Some points, one per row:
[ 13  -7   8 -20   3 -19 -11   1 -11  17 -28 -13   4  22  40   3  18   1
 -30  -4  21   5 -20 -40  -6   9   8   1  -3   1  27  -2 -32   2 -29  -2]
[  0 -17 -12   5   2   3 -20  11  -2  -9 -11  -3 -22  19 -34 -19  -5   3
 -20   7   4 -13  13 -15 -26 -26 -15   9   2 -19  -5  -7  21   8  32 -31]
[-10 -16 -15  11   5 -23 -15 -16  11  -4 -22  -7 -22 -21 -23 -26   9  16
 -11 -19  -7  22   0 -44  -2  21  21 -11 -14 -10 -16 -11 -34   4 -19  16]
[ -1   2  59  -1  12 -13  -4  -1 -19   2   5   7  39  -7  38  -3 -24   3
  -8 -13  29 -11  -8  -1  -8  -4  -5   1  14   6  -9  17 -38 -14 -14 -22]
[-13 -21 -12  -2  -2  17 -22   3 -25  -7 -19 -38 -23  11 -30 -14 -12  -1
 -16   8  30   6   0 -15   8 -26 -13  -9   2 -15 -25  10 -17 -17  48 -21]
[ -2  13  16   2  -6  -9  17   3  35  12  28  28  39  -9  23  -9 -22   7
  14 -16  -6  -2 -11   5   2   2  16   5  -1   9 -28  -3 -32 -16 -16  -6]
[-11  -1   6 -14   4 -23 -11 -11  24  18  -3   1  25  -8   8 -20 -10   9
  -9 -17 -13  11 -12 -27   0   3  42  -5  -9  11  -8   3 -42  -3 -26 -11]
[  2  27  -8 -19  -1  16  -1   2 -23 -10   4 -33 -19  -2 -18  41  16 -16
  22  12 -21  -5   0  27 -13  -7 -19  -3   4  11  36  -4  18 -21 -19 -10]
[ -8 -19  17  23  14  -6   7 -22  28 -25  -2   1  -9 -10 -44 -31  -1   4
 -23   3 -32 -26  42  43 -26  -9   6   4  -5  -2  17 -22  -7   1  11  16]
[ -6  31  -6 -12   0   4  -3  -7 -19 -16  38 -13 -27  -1 -19  12  -7 -12
   0  20 -33 -23   6  69 -28  -2 -21  13   4  10  50  -7  50   0   3 -20]
[  1 -16  -5  36 -10   8  24  -7 -16 -17 -20 -18  -3 -27   4   3 -10  11
  37 -13  35  20  -4 -33  63  25  -8 -14  -2  -8 -43  11 -22 -27   6  35]
[ 17  11 -16 -30 -10   6  13   8   1  -3 -30 -34 -13  27  16  41  75  -4
  -1   6 -16  -2 -19 -42  -4 -12   2  -1   7   4  33 -11 -22 -15 -30  33]
[ 22  -4  -6  15  11   4   5   8  95 -13 -12  34   0  -5 -48 -17  53   0
   0 -11 -11  -9  59  -9 -35 -20 -10   2  -7 -12  24 -26  12 -10 -20  20]
[ -9 -18 -11   9   0  19 -21   6 -25 -10  -1 -23 -23  13 -36 -18 -19  -6
 -18  16  15  -8   7  19 -13 -28 -23   2   2 -17 -20   3  26  -7  78 -31]
19 more points follow, each with its number after it:
[-23  -4 -22 -19  -1 -15 -26 -21 -31   1  -9 -43 -28 -22 -19  -4  -1  -6
   8  -4 -17  42 -13 -30  38  12   7 -20 -11   8  -4  22 -27  -6 -17 -11] 0
[ -8  -3  17 -15  13 -21 -16 -12  -7  11  -2  -5  25  -7 -11 -10 -11  -2
 -13  -8 -10  -3 -10 -15  -6  -7  17  -7  -1  15  18  16 -34   9 -25 -30] 1
[-28  10  65 -25   2 -21 -16 -18  20 105  48 -42  59  37  10 -32  -6 -11
 -40  -6 -25  23 -21 127  27   3 127  -5 -20  42  37 -21 -54 -36 -27  82] 2
[  6 -16  29   3  -2 -12   5  -9 -30   4  -6  -4  37  -8  29  12 -22  -4
 -24  11  17   4 -18  31  58  34  -8  -1  -2  15 -24  32 -10  -3  -7 -15] 3
[-15 -17  -2  33  -9   7  -4  -7 -21  -9   8 -19 -11 -16   4 -20 -27  10
  -5  -5   9  -1  -6   0  25   0  -5  -3  -1 -10 -40  12 -23 -17  47  -7] 4
[ 28 -15 -21 -11   9 -24 -31  38 127  85  12 127  89  41 -47 -25  -8   2
 -27  -2  -1   2   2 -12 -37 -39  30  27 -14  -9  14   3  92 127 -22 -49] 5
[-15   4  15  -2  -8  -1  11  -8 -17  -4   8 -28  -2  -8  49  -9 -21   5
   6  -9 -10  -4 -12  -2  25   7   9  -3   4   6 -28   5 -40 -29   1  23] 6
[ 34 -13 -14  -8  -7  -1  10  15  25  -5 -29  13   6  14 -16   6  35   7
  -8   2   0  -7  -8 -38 -12 -18  -4   4   3  -6  -7  -4  10   7 -20 -10] 7
[ 19  -3   5   7  37 -20 -12 -17 -20 -33  -7  42 -30 -11 -35  -1   0  -5
 -24  21 -32 -32  42  -6 -42   6 -32  21  10  -2 127  -9 127 117  -3 -36] 8
[  7 -23   0 -16  -5  -4  -7  -1  12   9 -14   0  35  43 -27 -17   0  -1
 -33  31 -17 -15 -13  17  -2 -28  26  13  -3   4  -7   6   8  30   2 -28] 9
[  7   7 -15 -19 -11  -2  36  -6  24  -6 -20 -18   5  -9  -8  21  40   0
  31  -2 -26   5 -12 -30  17   5  22  -8  -5  15  -6  -9 -15 -16 -31  56] 10
[-13   0   4 -11  -5  11  -3  -2 -23 -10  -4 -37 -17   6  18  -3 -13  -1
   0   0   0 -11  -8 -12   8 -13  -6  -3  11  -4 -19   4 -32 -27  18   0] 11
[ 18  91 -10 -24 -20  34  60  48  -6  -2  -8 -25 -18  23 127  84  23  -1
  81  -9   2 -10 -22 -33 -11  -3 -14  14  28   1 -11 -16 -28 -39 -22  62] 12
[ 11 -14 -13 -22  -4  18  55 -20 -10 -32 -37 -44 -11 -22 -38  44 110  -6
  57  15 -28  -4   8 -31  41   4   1 -22   5  17   3  -4  -9 -26 -27 110] 13
[ -9   2   1  -3 -11   1 -11  13 -17  32  32 -19  -1  20  30  -9 -21  -4
 -21   4  13  11 -18  38  12  -7  -4   7  -4  -3 -26   6 -22 -22  14 -19] 14
[-12  33   5 -10  -6   2 -17  26  -8  30  61  -5  -8  31  30 -10 -24  -3
  -6  -7   7  -8 -10  39 -21 -24  -6  15   6  -6 -10  -4 -28 -24   9 -30] 15
[ -9  13  41  21  31  66   2 -13 -47 -37 -10 -52 -38 -31 -36  69  12 -20
  72   1  55 -14  84  57  -8  17 -41 -24  30  -7  31  -9 -15 -47  12  94] 16
[-11  14 -21  16  -9 -19 -15   3  23  44  78  70  19 -20 -12 -18 -27   2
  12 -14 -17  28 -10  20   3   1  32   6 -16   3 -32  11   2  21 -13 -36] 17
[ 19  33  36   4  12  62  -8  57 -29  -6  17 -28 -16  35 -15  44   4 -18
  -3   6 104 -19  34  97 -34 -27 -39  11  26 -14  54 -15   7 -41  15 -15] 18
Which three of these numbered points are nearest to each point below, looking only along the 4 directions in which the first points spread most? Their numbers follow each, nearest first.
[-13 -23 -19  24  -8  -2 -21   4   1   0   7  16 -15  -3 -23 -30 -31  15
 -13  -2   5  -1  -3 -12   2 -24  -2   4  -5 -18 -40  17   7  20  68 -37] > 4 9 11
[-10   9   4 -17   1 -24  -9  -6  26  32   0   9  44  -7  12 -15 -10   7
  -8 -17 -15  13 -16 -26   0  -4  53  -1  -8  16  -5   2 -41   2 -32 -15] > 1 6 17
[ -7  25  32   4   3   6  10   0 -16  -8  56  -7   6  -9   3   7 -24  -9
  13   1 -16 -20   3 119 -14   0 -15   6  10  12  -4   2 -11 -26   1 -10] > 15 18 14
[  0  -7  30  23 -10 -13  64 -11  60  -5  -3  57  96 -22  48 -19 -25  28
  21 -19 -16  -8 -14 -12  36  21  45   4   0  11 -42   4 -39 -12 -17  36] > 17 2 1
[  1 101  -4 -25 -22  11 101   8  -7   0  37 -24   3  -4 127  92   4  -5
 111  -4 -35  -7 -28   6  17  44   9  10  13  44 -12  -5 -27 -35 -31  74] > 12 2 1
[ -8  77  11 -18 -13  52  19  33 -26   5  50 -37 -10  24 103  58 -19 -12
  53   2  -1 -14 -15  64  -5 -18 -21   7  30   7 -10   0 -28 -41   1   4] > 15 14 3
[ 16 -20   6   7  28 -24   5 -22  67 -27 -20 121  22 -23 -45 -24   4  15
  -8  -5 -35 -28  37 -27 -35 -11   8   2   0   5  42 -11  26 103 -23 -25] > 5 17 9
[  0 -11 -17  46  -5 -15  -1 -16 -16 -16   8  25 -26 -25 -17 -11 -16   5
 -10   1 -23   0   2 -11  -5  66 -17   5 -14  -6 -23  -3  60  34  11 -12] > 9 4 11
[ -8   6  -6  -7  10  -7 -18 -12 -38 -18  -7 -34 -37  -9 -10  11   7 -10
 -13   6 -10  -9   7 -14 -22  17 -27  -4   2  -5  65  -5   7 -12   4  -5] > 16 9 11
[ 24 -18  43  -8  13 -21  23 -18  19 -15 -34  -3  25  -4   2  -5  35   6
 -30  -1  -9 -14  -5 -34  -5  28  19  -1  -1  11  38 -12 -33  11 -33  46] > 10 7 1
